Small tables with named rows and columns. After each table, cells are looked up by row and column.

Sim:
        Dakamad  Nubu
Fodet      7510  3952
Piri       5029  5742
Mobev      5414  5867
Sapeli     6176  2115
Koz        4486  3145

Nubu of Koz is 3145
Nubu of Fodet is 3952
Nubu of Piri is 5742
Nubu of Sapeli is 2115
Nubu of Mobev is 5867
Dakamad of Piri is 5029
Dakamad of Koz is 4486
Dakamad of Fodet is 7510
Dakamad of Mobev is 5414
Dakamad of Sapeli is 6176

Fep.tsv
	Zuso	Sirune	Daga	Renov
Tokaro	42045	34331	38986	22020
Kenusi	44552	83269	51156	51189
Zuf	57676	70964	20923	65953
Lag	53953	85892	43187	68070
Kog	62346	80984	62011	66438
Kis	67818	17081	53439	8125

Kis, Daga -> 53439
Kenusi, Sirune -> 83269
Kog, Zuso -> 62346
Lag, Renov -> 68070
Lag, Sirune -> 85892
Zuf, Daga -> 20923
Tokaro, Zuso -> 42045
Kog, Daga -> 62011
Tokaro, Daga -> 38986
Zuf, Zuso -> 57676
Lag, Zuso -> 53953
Tokaro, Sirune -> 34331
Zuf, Sirune -> 70964
Kenusi, Zuso -> 44552
Kog, Sirune -> 80984
Kis, Zuso -> 67818
Zuf, Renov -> 65953
Lag, Daga -> 43187
Kog, Renov -> 66438
Row with the largest Renov: Lag

Gakun =
fields: Sav, Lup
Robeb: [131, 151]
Puti: [125, 125]
Zirega: [149, 86]
Biz: [118, 52]
Tez: [154, 123]
Zirapo: [196, 140]
Gen: [150, 67]
Gino: [117, 210]
Pas: [136, 54]

What is the Sav of Robeb in Gakun? 131
What is the Lup of Puti in Gakun? 125
What is the Lup of Biz in Gakun? 52
What is the Sav of Puti in Gakun? 125
What is the Lup of Pas in Gakun? 54
What is the Lup of Zirapo in Gakun? 140
What is the Sav of Zirega in Gakun? 149
What is the Sav of Gino in Gakun? 117
What is the Lup of Gino in Gakun? 210
What is the Sav of Tez in Gakun? 154
What is the Sav of Pas in Gakun? 136
What is the Sav of Zirapo in Gakun? 196

Noda =
cols = Buki, Keme, Zifore, Sezetaz, Feb, Rol
Zudizo: [14, 199, 37, 227, 73, 223]
Fil: [145, 201, 102, 185, 124, 177]
Ven: [56, 11, 103, 59, 143, 46]

Keme of Fil = 201
Buki of Ven = 56
Feb of Fil = 124
Keme of Ven = 11
Zifore of Zudizo = 37
Rol of Fil = 177
Sezetaz of Fil = 185

Table Likodi
fields: Suf, Notimi, Kefe, Zal, Lovog, Pakene, Tar, Vepafe, Remudep, Bazo
Pemedu: [0.59, 0.50, -0.35, -0.25, 0.10, 0.62, 0.49, 0.09, 0.33, 0.80]
Puvok: [0.51, 0.46, -0.38, -0.37, 0.08, 0.65, 0.49, 0.17, 0.32, 0.78]
Kug: [-0.59, -0.50, 0.46, -0.01, -0.03, -0.26, -0.31, 0.43, -0.15, -0.65]
Tikekuf: [0.81, 0.71, -0.25, 0.24, 0.25, 0.44, 0.52, -0.27, 0.35, 0.86]
Fakopo: [0.38, 0.31, -0.44, -0.65, -0.01, 0.77, 0.47, 0.39, 0.32, 0.74]
Zuselig: [-0.17, -0.10, 0.65, 0.86, 0.23, -0.57, -0.27, -0.19, -0.11, -0.55]
Bura: [-0.57, -0.49, 0.47, 0.03, -0.01, -0.26, -0.31, 0.41, -0.15, -0.66]
Rik: [0.52, 0.50, 0.28, 0.97, 0.34, -0.20, 0.14, -0.53, 0.13, 0.22]

What is the Lovog of Puvok in Likodi? 0.08
What is the Vepafe of Tikekuf in Likodi? -0.27
What is the Bazo of Pemedu in Likodi? 0.80
What is the Lovog of Bura in Likodi? -0.01
What is the Remudep of Kug in Likodi? -0.15
What is the Tar of Rik in Likodi? 0.14
What is the Kefe of Fakopo in Likodi? -0.44

